128 stands for zero in the data rows.
Here is a table of points, one per row:
[137 168 113 109 137 139 126  86 122 152  93 100 187 117 125 123  79 105
 148 136 120 155  92 100 136  97  77 141 193 121 126 151 121 175 125 124
 162 108 127 154 120 107 141 129 120 129 122  88]
[153 105 100 150 138 140 116 141 141 119 122 113 159 177 100 136 155 163
 163  90 121  85 136  94 133 118 126 124 133 100  96 111 114 143 122 165
 119  94 120 133 181 168 143  76 109 146 156 137]
[189 139 113 116 117  99 116 103 159 138  94 122 126 121  85 134  98 120
  89 120 130 146 139 129 132 122 155 154  97 123 106 118 151 114 161 128
 128 152 159 123 146 159 121 137  78 141  98 112]
[113 142  73 174 127 167 110 115 117 138 134 175  93  92 106 158 136 123
 125 151 107  96 102 157 119 172 153 159 130 154 150 100 129 138 103 127
 171 124 113 138 112 140 110 110 112 102 112 108]
[119 181 143 107 122 123 114  87 127 122  99 136 170 145 104 103 128 187
 104 109 169  77 126 168  99 152 116 130 153 145 128 129 120 125 137 123
 107 125 109 130 100 103 132  94 119  90 123 151]
[192 132 144 172 128 129 143 165 114 115 111 117 104  88 147 157 123 159
  99 126 144 149 101 132 120 122 141 165 178 141 132  92 149 106 189 173
 117 130 142 151 125 128 161 137 212 119 133 155]
[147 121 109 136 155  61 145 119 137  96 138 127 115 157 147 129 146 134
 116  87 122 108 122  96 174 126  94 134 130 146 187  81  87 172 115 133
 122 146 123 175 133 118 110 153 154 129 144 159]
[133 119 121 136 133 130  89 100 146 112 102 136 139 111 148  69 152 100
 147 131 105 111 135 122 146 148 134  95 150 118  88 128 176 118 100 113
 123 142 175 151 143 118 144 136 172 110 130 111]
[161 120 139 130 197 135 151  94 153 172 178 138 132 119 144 111 167 116
  87 155 160 115 139 110  95  83 122 210 119 124 108 123 148 126 104 159
  92 157 124 147 129 139 129 148  96 108 117 113]
[146 149 118 143 143 131 132 104 110 134 115 110 158 167 110 140 122 109
 115 100  98 163 151 146 155 165 105 132 118 148 110 118  96  96 153 128
 158 169 115 107 155 105  92 189 133 115 150 102]
[ 89 154 121 130 108 118 147 119 108 137 151  89 128 128 173 140 111 117
 142 101 141 149 122 152  90 141 145 114 132 143 112 120 128 153 123 158
 105 121 126 161 123 151 130 128 151 187  76 105]
[105 142 114 118 119 133 133 131 172  99 101 150  86 152 145 140 158 136
  96  99 110 159 118 105 147  88 154 147 142 158 149 146 128 124  83 117
 173 138 161 140  96 113 159 126 133 151 137 157]
[132 122 152 100  95 155 140 119 126 154 139 124  83 114 147 101 110 162
 106 169 123  93 137  84 152 127 127 144 107 137 110 128 136 194 149 140
 178 112 138 104 167  81  72 123 150 129 133 129]
[ 84 175 121 146 126 133 135 137 161 154 171 112 142 118 132 113 133 123
 137 123 111 110 109 108 129 136 133 101 113 134 123 108 171 153 177 142
 123 176 124 107 112 130 122 166 116 171 126 128]
[139 161 121 152  73 125  95 118 113 123 149 123 111 139 175 133 133 123
 137 138  99 139 149 136 129 135 118 155 127 137 103 142 117 121 116 114
 103 159 121 109 125 150 128 120 124  75 104 140]
[160 130 137  81 108 129  85 127  86 108 157 125 122 159 163 119 148 140
 143 152 103 120 110 149 124 108 124 131 156 136 169 152 102 114 125 177
 147 118 174 139 111 174 105 165 109 132 112 141]
[ 99 153 143 123 112 135 113  94  95 106 125 119 121 102 101 119 112 155
  87 115 111 136  86 154 166 100 130 131 127 114  90  95 136 134  69 148
 103 127  87 111 150 112 158 115 120 132 121 147]
[113  89 111 188 149 115  91 124 114 116 108 109 108 116 134 135 119 126
 152 118  96 160 132 146 105 114  92 127 125 124 143 117 110 142 135 168
 101 124 134 100 132  77 108 119 100 127  85 128]
[ 70 106 111 124  94 136 144 137 131 158 103 137 146 151 137 128 120 101
 108 102 164 129 132 111 130 163 108 152 126  82 167 139 179 120 119 179
 131 100 130 112 139 153 116 183 134  86 125 179]
[137 133 112 143 137 102 162 111 135 147 109 110  88 166  82  76 118 118
 176 148 146 117 107 141 179 111 143 132 155 109 136 147 114 110 136 111
 106 125 134  93 112 132 145 137 152 113  81 154]
[ 64 143 153  87 142 129 122 127 170  92 137  85 118 110 119 152 121 117
 165 119 149 139 129  98 148 113 140 149 117 101 123 126 128 105 151 133
 118 136 143 107  95 147  70  66 142  74 111 143]
[129 103 127 111 123 114 127 180 151 136 153 111 135 141  89  77 132 111
 128 126  88 123 110 154  76 120 120 139 157 116 148 141 136 125 130 110
 140 143  97 115 114  81 134 127 148 137 125 108]
[142 179 100 118 106 156  99 134 149 135 121 131 116 158 136 138 162  89
 139 155 159 130 113 122 101  97 120 114  72 114 148 100 105 135 160  91
 116  73  96 117 132  99 147 151 126 124 150 119]
[ 95  94 134 120 116 116 116  78 119 167 178  97 104 129 111 151 126 139
 122 149 105 142 132 124 143 138 188 124 142 112 133 143 113 133 170 134
 162 115  92 190 109 135 198 132 115  97 166 129]
[107 120 131 112 127  59 158 131 107 156 125 195 148 162 136 147 146 186
 114 167 102 169 131  98 132 122 150 134 145 158 127 131 135 129 149 123
 124 116 120  78 155 122 127  93 161 120 108 102]
[103 143 159 142 123 132 153 144  95  81 139 123 150 105  99 135 138 112
 114 150  93 125  82 138  99  96  84 134  75 114 128 144  92 112 153 127
 134 111 152 138 151 132 140 130 145 104 146 107]
[123 123 149 127  78  98 109  99 143 128 132 161 106 120  93  89 116 114
 127 111 122 145 134 110 111 112 124 126 110 140 149 102 155 105 128 126
 107 122 152 150 171 143 134 110 123 174 105 120]
[135 115 139  79 122 146 115 157 134 113  96 146  91 127 147 131 129 114
 107  91 105 142 109  99  74 133  99 145 156 144 103 107 124 133 139 139
 110 117 129 121 110 101 137 135 123 123 158 160]
[138 127 147 182 133 166 123 152 161 125 152  88 126 174 141 132 133 161
 108  81  80 115 131 108 161 133 119 119 130 164 130 151 156 130 130 120
 101 103 124 100 107 175 137 102 122 109 158  72]
[130  82 121 113  87 130 171 136 138 130 143 128 132 147 155 115  99 135
 130 143 116  87  92 171 148 125 139 116 121 121 110  99  96 120 128 147
 122 140 157 126 105 106 134 124  91 121 149 106]
[117 138 157 119 119  78  95 149 197  98 143 156 122  91 117 192 112 137
 164 144 172  87 130 158 142 141 104 117 176 151 140 139 136 110 119 159
 127 133 114  99 161 130 146 173 116 128 155  80]
[141  88 130 102 109 104 158 111 160 116 129  61 140 109 110 142 119 112
 116 130 122 150 122 156  88 128 152 127 113 170 134 136 147 124  73  99
 109 111 112 126 156 108  96 120 136 122 155 147]
[148 115 160 105 124 106 156 108 115 114 122 142 139 120 101 154 133 131
 146 133 129 148 124  95 152 170 116 129  81  79 115  81 123 126  90 122
 131 131 147 114  52 125 149 133 126 145 116 101]
[144 155 104 141 147  78 128 120 115 160 126 136  88 119  99 119 137  81
 115 140 107 124 116 117 112 169 121  91 146 126 114 159 116  99 121 158
 136 112 132 128 120 127  88  98 111 129 187 153]
[106 116 104 126 143 166 161  95 137 145 118 111  94 167 116 159 128 140
 110 135 145 120 146 165 140 126 114 132 142 124 126 113 126  78 130  94
 155 133 152 121 142 152 111 128 164 173 133 118]
[136  94 172 170 112  94 119 116 127 113 146 132 141 167 147 132 102 113
 130 122 154 104 183 117  86 108 126 106 115 121 122  97 139 103 121 127
 219 121 122 142 111  92 147 102 117  92 104 132]
[115 117 127 152 109 125 136 154 147 131 115 124 150 103 161 116 110 159
 153 161 121 155 144  82 128 148 126 157 143 112  99 111 114  85 123  93
 108 145  99 123 104 134 119 130  83 176 159 164]
[112 116 178 173 101 138 111 158 147 127  82 108 157 156 104 143 191 108
  75 175 159 128  91 108 139 116 145  88 153 110 113 149 105 163 107 122
 134 170 125 123 129 141 124 151 112 135  92 141]
[137  92 142 125 122 141 119  74 142 145 132 154 112 132 125 126 156 150
 151 118 141 145 115 122  91 137 134  83  99 125 103 152 121 126 106 136
  93 112 116 111 138 123 138 153 171 108 131 125]
[100 109  89 113 121 125 113 150 114 148 101 109 143 110 114 138 160 151
 160 146 101  88 177 136 108 146  93 166 117 139  92 130 132 141 136 113
 124 143 115 164 107 125 140 156 163 138 110 128]
[120 156 120 144 169 144 112 155 105 129 172 125 151 145 123 119  94 175
 132 134 166 145  88  92 123 161 149  98 108 158 119 125 135  89 105 122
 114 112 129 169 114  93 104 160 134 148 103 147]
[151 116 126 110 103 162 155 108 116 103 153 134 135 114 102 132 134 126
 127 118 144 129 128  78 118 191 106 141 120 138 176 193 122 123 148  97
 110 183 132 151 156 120 160 112 112 132  98 131]
[135  98 127 115 118 151 145 154  87 132 118 124 147 106 124 117 156  84
 161 116 135  95  99  82 146 113 131 124 148 193 127  85 146 107 133 121
 131 100  84 131 133 165 124 117 103 108 120 107]
[119 121 134 122 125 136 130 162 111 176 114 112 122  83 141 105 125 127
 110  84 132 124 144 138 152 118 148 102 124 126 151 117  98 114 107 100
 115 107 127 117 143 137 129 152 113  81 101 110]
[132 153  91 149  92 146 158 113  90 118 134 111 140 109 170 158 141 121
 139 132 142 107 160 122 115  86 143 101 141  88 158 125 138 107 113 127
 106 166 144 124 148  81 113 111 142 139 153 113]
[120 171 213 142 161 169 166 148 162 161 100 161 153 130 145 153 136 104
 197 139  96 129 156 169 156 143 162 141 121 157 139 133 115 121 145 168
 122 118 131 168 167  85 144 110 104 140 132 167]
[133 155 135 129 124  94 140 140 112  84  93 115 165 115 160 118 144 112
 122 120 131 111 126 130 144 147 179 155  84 114 146 165 159 144 123 126
 139 112  85 139 116 133 103 110 140 162 133 120]
[145 108 150 149 114 136 130 147  98 130 166 127 132 124 112 137 188 148
 166 120 185 192 135 179 149 126 106 147 139 137 129 136 181 187 141 102
 140 102 194 133 105 112 104 125  96 136 170 129]
[154 131 111 160 114 138 167 121 122 101 172 161 158 103 106 157  94 107
 146 119  98  96 152 125 123 100 154 126 129 146  95 173 128 147 121 110
 131  90 129  77  95 138 131 168 145 143 117 183]
[118 174 154 123 155 114 185 144 113 104  93 134  61 145 126 120 114 169
 130 147 111 119 172 143  98 122 110  87 140 112 117 125 171 147 123  98
  93 104 135 176 132 157 128 165  91 106 126 116]
[117 166 128 130 130 128 104 151 110 134 172 155 132 126 111 112 141 122
 133  89 136 133 140 150 135 111 123 161 150  84 119 113  99 105 117  82
 161 126 119 138 156 154 106 123 159 127 132 139]
There is one direction along which these points spread out most. Take the direction at right angles to it along which they spread out most. Go by this last direction. Where along it does each point below lie, from 0 to 99? 50 is the average, and the first point above lies past it. One standard deviation of the points above along it is 16.
[171 118 153 124 129 170 141 109 165 139 130 154 114 104 148 102 120 129
 125 129 143 156 124 154 146 114  76 109 116 114 124 146 103 115 132 133
 149 143  63 144 105 166  93 102 147 145 111 131] 50
[111 102 110 116 169 121 101 106 138 124  97 121 171  92 145 103 135 178
 131 142 108 124 119 143 117 101 126  97 100 145 178 118 116 122 142 115
 149 128 168 124 129 144 129 140 114 127 141 171] 45
[130 113 129 141 128 131  99 120 162 153 125 140 147 101 143 123 111 127
  80 130 114 119 138 123 116 156 132 130 141  77 172 126 117 119 122 117
  96  75 167 118 109 117 113 110 126 153 128 104] 48
[147 141 141 135 151 158 120 147 117 141 116 140 126 136 121 131  89 125
 165 135 129 147 123 132  77 153 173 123 134 113 166  91 122 182  98 121
 144 193 128  94 141 171 125 130 173 116 157 106] 51
[118 101  95 107 158 109 148 141 145 115 144 168 134 133 185 142 127 106
 122 119 129 126  75 162 138 157 137 113 135 112  85 109 123 153 178  77
 134 121 146 132 167 117 126 110 119  90  98 129] 48
[125 138 131 115 126  99 104 170 127 166 115 108 107 125 115 139 103 123
 121 127 140 111 132 128 134 128 122 149  86 151  84 162  74 136  97 111
 118 124 160 143 133 127 142 120 156 136 133 109] 51
[147 113 159  97 161 130  79 118  92 155 131 122 111 166 144 165 105  94
  99 158 118 103 137 157 158 132  88 123 110 130 141 121 185 122 123 106
 127 138 108 101 137 150 150 102 136 172 125 163] 44
[145 116  81 106 123 131 103 171 131 146 129 172 137 147  89 132  92 122
 128 142 129 147 137 142 155  85 128  91 101 118 126 149 163 132 135 160
 111 154 110 183 105 119 105 102 136 102 132 120] 49
[151 122  94 105 173 143 121 139 125  74 127 112 111 145 150 112 123 152
 156 127 117 144 116 120 130 130 165 140 116  78 143 166 148 118 129 146
 154 118  95 115 153 107 133 153 100 151 112 112] 53
[102 111 118 168 151 116 127 112  93 111  98 138 116 125 160 103  87 128
 145 125 182 133 111 132 115 106 116 141 104 147 121 171 125 120 134 125
 134 153 131 114 116 143 150 123 111 151 181 111] 52
[101  96 140 114 145 157 105 101  95  70 128 151 129 130 105 113 120  89
  95 135 154 130 187 130 141 125 168 120 167 128 123 129  86 164 171 132
  79 122 119 126 106 135  94 130 127 152 135 113] 51
[121 143  81 104 150 152 148 168 144  90 154 108 143 110 118  91 133 114
  89 173 158 175 198 136 141 159 109 112 127 171 133 111 110 143 115 164
 154 121 134 105 130 146 197 106 123 117 132 136] 48
[139 123 134  93 145 123 127 146  97 175 124 128 121  92 123 155 160 133
 124  66 146 116 138 108 122 121 130  87 130 125 128 147 119 116 134 129
 138 149 122  94 119 121 147 111  92 141 117 120] 56
